Rotation paths and how fast each direction turns (degrees each step):
Each turn is a multiple of 5 degrees from 10 to 175, or 0.
Each row of a path follows its step; steps can be skipped.
Rotation 1:
step 0: [  1  26  14  18  11   5  -1   2  13   9  -1 -15  -1 -14 -19 -31   7   0
  29  10 -10  22 -19 -21  23   5  24 -13  -6]
step 1: [ 14 -17  -4   4  14 -22  -7   5  11 -12  33 -21  -2 -11  -6 -23 -13  29
  28   9   1  18  10  10  22  12  11   0  13]
step 2: [ -7   7 -18   3  -1  -9  12  13 -10 -19  20 -17  24  -7   7   0 -18  29
   8 -12  15 -31  14 -24  26  18   1  -7   7]
step 3: [  0  43  17  -1  -2 -10  -6  14   3  -9  -8  -6  15  -8   1   5  10  18
  17  13  -1  -7 -22 -44   5  12   1 -16  11]
step 4: [ 16  14  26 -10  18  -6   8   5   6  -5  12   0  -7   5 -10   2   6  18
  23   9   9  45 -12   1  25  13   9 -23  19]
step 5: [ -5  -9   1   6  26  17  11 -22  -2  -8  25 -15  12   1  10 -19   5  25
   4  -8  16   0   4   0  47  10   5   5  21]
step 6: [ -6  22   7  10  -9  -6 -12  -9  11 -28  23  -3  13  -7  19   5   4  38
   9  -2  -7 -26  -9 -20  13  -7 -15  21  17]
step 7: [ -3  20  21  -3 -17  -3   8  26   1 -32   1  22   1   2   3  21   7  22
  10 -20  -6  25 -12 -17  12  21 -12 -10  14]
step 8: [ 14  -4  27  10  30  29  12  12  11  -2   2  10  13   9  19 -14  18   0
 -10  -7   3  25  -6 -20  26  18   2 -13  21]
Speeds:
[ -1  -1   4   7  10   3  10  -3  -3  11   1  -3 -12  -3   1  -6  10   1
   6   4  -1   4  -1   8   4 -10   1  -6   1]  85
[ -2 -16   6  -5   4   0  -1  -4   8  -1   1  -3   3  -8   8  -1 -13   2
  -5   1   4  -5  -1   6   5  -6  10  -2   4]  95
[  0  -8  -8 -12   4  -4   3   7  -8  -5   3   9  -1  -3   0  -6   3   1
   1   1  -9  12  -6   4  -4   4   7   2   7]  110
[  9  -2  -2  -1   4   5   6   4  -9  -4   2  -6   9   1   1  -4   6   4
 -16  -1   5   2  15   1   2  -1   0  -4  -4]  115
[  7  -2   5   1   4  -1 -12  -3   6   2  -4  -2   5  -4   5 -10  11   2
  -2  13  -6  -5   0  -6  -9   1  -3   5   5]  135
Rotation 2:
step 0: [-24  -1   4  26  -6  25  -5 -14  -2  33   2   9  31  15  16  -8   2  -8
  26  28   1  13   3   0   8  -4  20 -12  14]
step 1: [ -1  -9  10  24   5  16  29   2  -8  -8  30   5  21  23   8  16 -17 -22
   6  -5 -33   3   6  -7   5  -1  17  16 -22]
step 2: [ -7  -5 -18  31  15  -8   1  17  -3 -28  24 -10  16 -10 -15   0  -6  12
   7   2  18 -13  32 -10  19  -6  23  22   4]
step 3: [ -2   2 -17  12 -10   7  -6  37  16  -9  -3   9  -7  17   0 -30  12 -13
  24   5   2   4  28  31  -1 -22  -4  17  -7]
step 4: [-26  15  19  12  30   5  -1  -7  15   5  17  14 -16  28 -29  -6  18  -4
  17   3 -12   6  22   4 -15 -15   4 -23   5]
step 5: [  3  -6 -22  34  23   3  -7 -11   2   9   6   9 -22  -3   2  17  -3  -3
 -20 -18 -40   1  28 -10  -3 -20 -15   7   1]
step 6: [  7 -22 -10  35  -2 -23  -3 -18  18   6  -4   7 -16 -20 -20 -30  10  -6
  -2  26  -2  -2   7 -15  30  -1  -3   8  -9]
step 7: [ -3 -29  12   0  24  -3  -2  26   3  27 -13 -16 -24  -9 -15  -5   5 -19
  23  12 -17  18 -10  19  10  -2   6   8 -21]
step 8: [-14  -8  -1   7  35  15   9 -22 -11   5  11   0 -28   3  -8  33  -4   0
  34  16  21   1  -1   7  11   1 -23   8   0]
Speeds:
[  6  -4   7   2   4  -9   1   7   1   0  15   2   1   2  -1   1  -3   1
  -6   9   0   8  -8   6 -10  -1   2  -9  -6]  120
[  4  10   9  -3   7   2   9  -5   0   0  -4 -11  -4   7   0  -6   3   5
   1   3 -12  -4  -5   5   1  -2  11   3  -3]  115
[ 1 -5  1  2  0 11  7  7 -5  0  5 -3 14  4  9  2 -1  5 10  7  4 -6 -2 -4
 -3 12 -1  6 -1]  40
[ -3  -6   4 -13  -3   8  -3  -7   3   0   1  -5  -3   4  -1   6   0  -9
  11   4  -5  12   9   0  -5   3   4  -8   2]  100
[ 2 -2  2  1 -4  2 -4 -4  5 14  1  7 -3 -1  6 -6  7 12 -5 -2 -8 -4  8 -8
 -9  6  0 -5 -3]  60
Rotation 3:
step 0: [ 32  31 -18 -24   4   5  15   7  -6 -11   3  10  -6  15 -23 -14  18  23
  -3   1  -7   4   5 -24  -8  13  22   6  32]
step 1: [  5 -23  32 -18  11   5  33  -2  25  18  -4 -20 -38   5  -6   1 -16  -9
   1  11 -17  11  24  12  10   9  -8  -1   1]
step 2: [-26 -16  21   7 -17  -8   5 -13   2 -19  14  27 -14 -17  32  12  12   6
  18 -11 -13  10 -19  -8 -10 -31 -15   4   2]
step 3: [  2   4  10  16 -14   8 -24  21 -15 -23   3 -12  36   1  27   1 -20   5
   0  -5   3   1  -7  22  -4  33  10 -13  24]
step 4: [ -5  47   5 -32   9   3   2   4 -19   1  27  -1   1  18 -26   4  -9   7
  -3  15  22 -14   8   7  -9  -7   3 -19 -23]
step 5: [ 11 -10 -12 -20   3  12  10  -3  19  20 -15  10 -38  18  13 -11  14  10
   6  -9   2 -20  17 -33 -18   7  21 -13  21]
step 6: [-10 -17  31   6  -2 -16   9 -12   7 -18 -18 -37 -31 -29   4  -4 -16  -8
 -14   1   6  30   9  -2  -2 -18  -6   8  16]
step 7: [ -6   5   5  16 -14 -15  -2  25  15 -26  44  22  22 -16  -3  19  -1 -11
  16 -13 -25   1  -7  -6 -19  -7  -8   2  14]
step 8: [  9  13   2 -14 -19  15  23  32 -24  -6  -7  -5  17  29   3   1 -15   4
  21  -5  11  11 -14  13  24  29  18 -20  -7]
Speeds:
[  7  -3   3   2  -2  -1   6   7   5   1   2   4  -4  -2   3   5  -8  -2
  -6  -9 -16  12 -10   1   5  -6  -6  -1  -1]  70
[  2  -2   6  -5  -5   1   3  -3  -8   7  -5   3  -4   7   2   1  -4  -9
  -3   2   0  -3   1 -12  -5   5 -14  12   3]  85
[  4   8   1   7   6  -6  -8   1  -5   0   4   0   9   9  -3   1  -3  -5
   9   6   1   9  -5 -11   3   4  -4 -12   3]  85
[  4  -3   3  -8   3  -2  -2  -9  15  -3  -1  -9  -1  10   6  -5   7  -4
   1   6  -5   3   6  -4   4 -12   0   1   4]  80
[ -7  -1 -12   6 -11  -2   4  -5  -5  -3   0  12  -1  12   4   0   1   0
  -4  -1  -8   3   6  -5   1  -1  10  -2   5]  140
[ -6   6  -3  -2   4  16  -6   3   2  -6   4   4  -2  -6   1   3   8  -2
   3   2  -9   2  -2 -14  -7  -2   2   4 -10]  145
[-4 -2  8 12 -2  4 -3 -9  6 -8  1 -6  4  7 -9  3 -4  9 -5 -8  2 -6 -9 -6
 -2  0  1  6  3]  95
